A single turn carries every row of the set below to another of its rows. Some are shown first; where does it send the rows asked next?
gines: [ -4  18  34  29  -1  -6 -28  14  21  29 -11 -33  24  32]
gad: [ -1  13  25   0  18   0  17   1  37  47 -29 -17 -10   8]
Davab: [  1  16  18  29  18   3 -33  22  33  32 -13 -26  24  17]
veter: [  9   4  34   5  21   7  17  12  32  43 -30 -15 -12   8]
zib: [  2  20  17   5 -21  -3 -14  28  37  24 -17   0 -30  41]
rekid: [-16  29  32   7  10  17   2 -15  25  51 -24 -17 -12  -1]
beb: [ -9  12  24  10   2   0  12  -4   8  50 -22 -24 -10  -9]
bip: [ 10  24  12  23   3  14 -17  15  25  13 -19  22  -5  33]
manob: [  7  20  25  21   0  -3 -28  13  22   1 -10  12 -23  27]
vore: [ 11  17  13  14 -19  -8 -18  10  22  13 -10  15 -12   9]
tatul: [-20  11  39  37  -3  17   0  30  36  13   2 -28 -17  38]
daso: [  2  11  22   0   0  -8   5   7  17  52 -38 -16 -12  -3]
voma: [-13  15  24  36  -3  22  -6  27  13   6  11 -25 -16  -4]
fuvo: [-12  26  20  22  -4   8 -21  28  35   7 -15   1 -39  38]
geve: [  5  19   7  14 -10  -1 -25  13  28   5 -24  15 -21  19]
Zet: [ 13   5  40   8  19  22  12  19  24  41 -32 -10 -19   5]
nalep: [-17  33   0  28 -18  12 -25  35  21  40 -35 -28  -5  16]
bubem: [-20  35  44  24   1  15   5  24  24   6   3 -15 -23  36]
Zor: [-10   7  39  23  -7   7  -8  29  34  20  -2 -31 -28  48]
kuvo: [-19  43  11  10   4   8 -21  38  26  20 -10 -33 -17  -8]
tus: [ -8  35  -3  17 -15  19 -20  37  11  23 -11 -20 -14  -7]
peti: [ 12  17  34  26   4 -11 -30  11  17  12  -5  -1   8  31]
fop: [  5   2  38   4   4  -6   1  14  27  54 -43 -16 -12  14]
lat: [  7   9  27  28   1  -7 -29  -1  15   5  -7  -4   7  10]
fab: [-15  30  44  13   9  30  -3  -7  20  53 -27 -18 -15   5]
Losom: [  5  28  22  25  -2 -11 -28  26  20  34 -12 -17  23  33]
Poka: [-22  39  32  18   3  13  -4  28  18   4   6 -26 -25   1]
tav: [-28  25  26  36   0  15 -10  35  37  13  -4 -25 -31  35]
dev: [-22  18  30  16  -6  28   7   3  20  61 -25 -20 -28  17]
zage: [-10   3  32  36   2  18 -13  22  13   7   6 -35 -28  10]
rup: [  7  16  44  11  13  34   3  19  19  47 -36  -9 -23   7]
gadu: [-12  33   9  15  10   3 -31  38  36  36 -19 -39   7   9]
toset: [ -9  10  31  15  -5  33  -2   6  21  52 -29  -4 -37   7]
Biraf: [ -5  26  47  14   9  37  -3   9  19  52 -33 -14 -21   9]
lapom: [-14  33   0  33  -2  12 -17  36  15  24  -1 -25  -2  -9]
Vep: [  6  -9  52  16   7   7  -3  10  27  48 -33 -11 -17  13]
Momi: [-10  38   8  15 -15   5 -27  37  22  43 -24 -32   7  26]
nuz: [-11  23  22   1  12   5  10 -10  33  49 -27 -16 -11   1]
Daga: [ 13  12  15  31  15   8 -28  10  24  18 -13   5  16  18]
Rumo: [  2  -4  45  19   4  24  -5   5  21  43 -27  -1 -31   3]
Lavib: [-12  21  19  19 -13   8 -11  32  45  18 -24  -4 -26  48]
Vun: [-14  21  27  40 -12  -1 -19  18  25  40 -20 -31  23  30]
Kudo: [-11  21   1  29  -9  22 -23  28   7  16 -17 -24 -27  -9]
Tas: [ -3  39  -1  23  -8  -1 -25  39  18  38 -15 -20  13  12]
bog: [  1  10  31  37 -10  -9 -17   1  17  19  -2  -8  18   9]
zigu: [ -6  35  29  21  -3  16  -2  23  29  14 -14   9 -18  51]
Fibi: [-27  23  19  43   3  17  -8  33  23  14   7 -33 -15   7]
bomol: [-21  15  32  18   0  14  14  -4  14  57 -16 -31 -13   6]

daso goes to beb
tatul goes to Lavib
Daga goes to Davab
Now these:
fuvo goes to manob
veter goes to gad
zib goes to vore

A single turn carries every row of the set below to another of its rows. Some are shown first; where does it send the rows asked next?
vepe: [ 17   2  -5   2  27  13 -31   2 -20 -13   0  41 -19  -1   8   9 -26 -15
  -2 -29  10  20  -6]
monis: [  4  18  -4 -21  26   4 -10  -9 -10  14  -6 -10 -12 -10   7   3 -19  -3
   9 -17 -10  30  30]
vide: [ 10  -6   2 -13  28  -6 -33  11  -3 -22  20  27  -4 -21  -6  33 -26   2
 -11 -23  11  16   8]
nesar: [ 12   6  20   9  19 -36 -17  16   7   7 -44  10 -16   8  11  20 -11  -2
 -19 -16  15  29  14]
Zozu: [ -8   6  16  22  27  41 -13  13 -10  27  23  16 -11  -5   0  17   6  12
 -17  -5  20  13  26]
riv: [ 10 -15  11   0  21   0 -15  22  -1  -8  13  34   2   2   5   8 -29  29
  -6 -10  -5   3  14]
pivib: [ 24   9   2  -8  -2  35  -6  12   6  14   2  33   5  11   4  15 -22   3
  -1 -38   6  13  -4]
laz: [ -1  -6  18   0  22 -13 -28  40  -3   6 -24   5  -9   8 -23  30  21  25
  -7 -27  29  29   6]
rek: [-24  -7  35   7  -4  -5  -5  15  13   2 -38  -8  -1  -8  14  22  -7   4
  -6 -39   7  29  28]
delag: [  4 -16  13   4   4  12 -32  26  -6 -11 -37  22   0   3  -6  -6   5  -1
 -12 -21  17  53   6]
pak: [-17  16  -3  16 -13   1 -13  -2 -12  18   5 -12 -32 -23   4  18  -1  -9
   1 -14  24  26  19]
bom: [ 16   5  11  -8   6  21  -8   4   8   2  23  34   8 -10   1  24  -5 -15
 -36 -33  22  28   4]
defef: [-21   0  15 -20  10   8  -7  18   5  -3 -25 -33 -13  -7   7  19  -4 -10
 -10 -29  23  44  10]
bedo: [ -1   1  12   6  16  -3 -18  12   0  -2 -23  10   0  -9   5  28   5   5
  -9 -19  18  81  10]
Vis: [ 15  16   7 -16   9  23  -6  19  -9   1  20  24  10  16 -16  35  -1   6
 -24 -22  16   5  15]
nagu: [ -8 -10  18  36  19  -6  -6  30  -4  26   0  18  -6   0  13   5  -1  -3
  -5 -47   6  -4  -6]
Kek: [  4  -3  22   2  13   0 -22  49  11 -11 -21   6   2  22  -8  -3 -15  16
  -3  -4  22  37  10]
guz: [-23 -13  31  23   5  23 -20   5  -8  29   1 -20  -1 -17  -8  25   3  11
   0 -19   4   7   7]
mav: [-13 -13   8   0  13   7  -2  14   2  19 -24 -15 -33  24  -9  11   4 -13
  12 -28  29  36  10]
sinu: [ -6 -14  12  19  19  12  -9   7  10  31   0  10   5 -18  10  30 -25  14
  -9 -17   4 -16   8]
duti: [  4  -6   3  12  19  24 -26  23 -25 -12  18  43  -5  14   5   6  -2  12
 -16 -14   4  25   6]
Dazo: [  7  22 -19  13   9  31 -11  -6 -16  21  -6  13 -27 -11   7   4 -18  -4
   1 -22  20  13  21]
vus: [-16 -15  34  29   9  -3  -2  23   3  10 -19  -6 -18  20 -10  23  15  -9
 -14 -33  18  29  33]
Lipos: [ 14   5  10 -16   8   2   3  -9   5  15  -1  47   4   3  -2  21 -18  -1
 -11 -24  16  -2  14]
pomad: [-18   4   5  17  -5  -7 -16   2  -8  15  -8 -31  -8 -17   0  18 -14  -2
 -11 -21  15  -9   2]
Dag: [ 22  -7  22   8  32  11   0  26  -5   4 -37  -8  -6   9  -5  -1 -11  18
   2 -27  17  46  -4]
Togi: [ -3   7 -21   8   7  10 -21   4  -6   5  10  -6  -1 -34   1  41 -16  -7
 -25 -29  18   8  10]
Muze: [-16   0  15   8  48  13 -15  -1 -13  20  22   5  -7  -2 -17   2  12  -9
   3 -29  26  32   7]
rofug: [ -7   9  -3   3  -5 -10 -19  35  -9   6   5  -2  -1 -20  20  35   3   6
 -18 -34 -18  20  24]
nabus: [ 15 -17  22   2  21 -11 -14  18 -12 -16 -41  22 -10  -8  -8  24  -8 -25
  -9 -17  18  41   7]
Piti: [ -3   3  30  29   7  27  -3   0 -13  30   3 -13 -31 -13   6   7  -5  -7
   2  -9   7  25  21]
pavib: [  1  -8  24  -5  21 -22 -14  39   5 -11 -20  16  -5   4 -15  40 -15   0
  12  -4  25  35  13]

duti goes to riv
nabus goes to delag
guz goes to pomad
Now these:
Lipos goes to bom
laz goes to nesar
rofug goes to monis
mav goes to vus
Togi goes to Dazo

